(in the rows, 128 means zero)
Each path below is one point turned by a fixed rotation once a step. After each direction that follows a path, write how fast that rotation turns it, in degrees per step (0 if it stays still).
Each turn is a multiple of 5 degrees from 10 to 175, or 0.
Each row of a path follows its step; steps can be skipped.

step 1: [123 123 129 128 144 130 128 136 124 121 128 150 129 127 125 125 144 114
 130 125 129 127 133 127 123 132 128 127 120 134 127 133 135 134 123 135
 129 127]
step 3: [135 126 127 142 131 128 140 125 132 128 130 127 121 115 124 131 121 128
 131 136 136 128 125 126 127 138 138 122 121 124 118 127 126 120 110 124
 131 135]
step 4: [129 126 145 123 130 122 121 134 119 123 134 126 125 132 134 127 144 126
 147 127 126 131 127 130 122 136 128 134 117 128 123 136 128 122 128 138
 129 127]
step 5: [126 140 139 116 128 141 128 122 131 123 113 124 126 121 129 130 125 128
 124 127 129 136 132 127 132 117 138 135 127 132 112 124 130 134 129 122
 125 124]
step 7: [133 123 126 123 121 125 129 119 130 122 125 132 133 134 130 132 137 135
 137 119 128 135 135 125 112 141 123 141 134 118 120 140 126 130 132 129
 128 133]
step 8: [131 131 134 130 126 134 134 125 139 122 127 128 122 118 133 140 127 118
 130 128 135 123 138 124 132 122 139 126 126 125 124 121 149 123 129 124
 130 139]
step 9: [132 117 125 115 139 118 135 136 125 120 145 120 131 122 120 125 141 125
 128 128 130 135 127 135 138 128 135 128 119 126 124 131 126 128 128 136
 125 125]
step 10: [133 136 128 117 141 133 129 129 130 127 112 125 126 128 130 121 126 135
 130 126 138 131 141 122 112 125 127 133 132 130 121 140 121 133 118 134
 132 133]
step 12: [126 129 122 120 122 114 128 125 130 110 130 126 126 121 122 125 137 119
 130 121 121 144 120 128 121 142 129 130 125 128 121 125 125 129 121 121
 126 129]
Directions:
[125 133 130 126 129 125 128 128 128 126 128 128 129 129 129 128 127 126
 129 130 130 128 129 126 127 126 125 123 128 128 133 128 131 124 126 130
 130 130] -> 160
[127 128 125 126 128 123 124 129 127 126 127 128 128 133 125 130 131 128
 128 130 127 128 125 128 126 129 133 129 130 128 128 128 126 126 131 132
 128 128] -> 140
[125 127 130 129 133 128 132 129 126 130 128 128 126 131 125 133 127 129
 126 129 130 124 127 127 129 131 129 129 129 131 128 126 131 126 128 125
 127 129] -> 140
[128 129 130 128 127 129 125 131 134 127 126 128 130 125 130 132 130 131
 125 126 130 126 124 127 130 127 128 128 129 128 128 125 130 127 129 129
 131 124] -> 120
[131 132 129 123 126 128 128 128 128 128 129 127 128 126 123 131 125 131
 129 126 124 131 129 128 126 130 126 129 131 131 128 129 128 128 128 127
 128 128] -> 145

step 0: [130 121 126 135 124 126 120 134 136 126 128 124 145 126 126 125 125 141
 127 129 131 127 136 135 124 136 119 123 123 123 127 144 131 129 139 122
 128 129]
step 1: [118 137 131 124 125 134 126 127 126 128 136 136 137 110 129 134 130 127
 139 128 117 121 132 130 129 132 128 137 132 123 135 136 126 136 132 132
 133 135]
step 2: [126 135 123 126 132 126 126 129 133 135 140 135 135 132 145 131 135 131
 117 134 122 130 127 124 128 128 130 135 131 132 127 125 126 137 132 119
 134 112]
step 4: [134 128 130 129 134 136 133 121 128 133 130 129 140 120 127 126 132 144
 142 123 126 132 135 125 136 132 137 129 129 133 126 118 123 118 121 135
 130 127]
step 6: [128 127 136 125 133 138 119 130 125 120 133 126 128 122 135 123 122 127
 130 129 125 126 134 119 134 124 126 118 116 116 137 128 136 123 141 119
 125 130]
step 9: [122 116 135 124 119 131 126 130 127 122 122 127 144 120 125 131 130 131
 138 127 119 120 136 135 131 114 124 126 129 125 135 130 134 130 120 124
 136 132]
step 10: [122 137 118 128 131 123 124 117 134 123 138 125 132 124 128 133 139 140
 120 122 114 125 132 124 127 127 131 129 138 128 134 118 129 125 126 123
 138 127]
step 11: [120 127 120 127 130 125 125 139 128 127 127 121 119 125 132 130 120 139
 123 120 133 132 137 131 132 127 126 133 132 124 123 134 140 133 140 120
 134 115]
step 12: [125 128 129 136 126 140 127 131 136 126 127 125 134 106 129 121 122 134
 139 126 127 130 133 116 125 130 128 132 120 126 120 134 119 127 125 124
 133 126]
Directions:
[130 128 127 129 131 130 126 132 129 128 123 129 126 125 129 129 127 132
 126 129 129 126 127 125 128 127 132 128 131 127 128 126 127 130 126 131
 131 126] -> 45
[128 130 129 128 126 129 124 135 128 127 126 123 130 128 127 126 127 126
 129 131 126 127 128 129 128 128 127 130 126 128 129 127 128 123 128 128
 130 130] -> 125
[125 130 121 127 128 128 128 126 126 132 127 127 127 129 130 127 128 129
 130 129 126 128 127 129 130 131 127 130 130 130 133 126 126 126 126 129
 126 128] -> 125
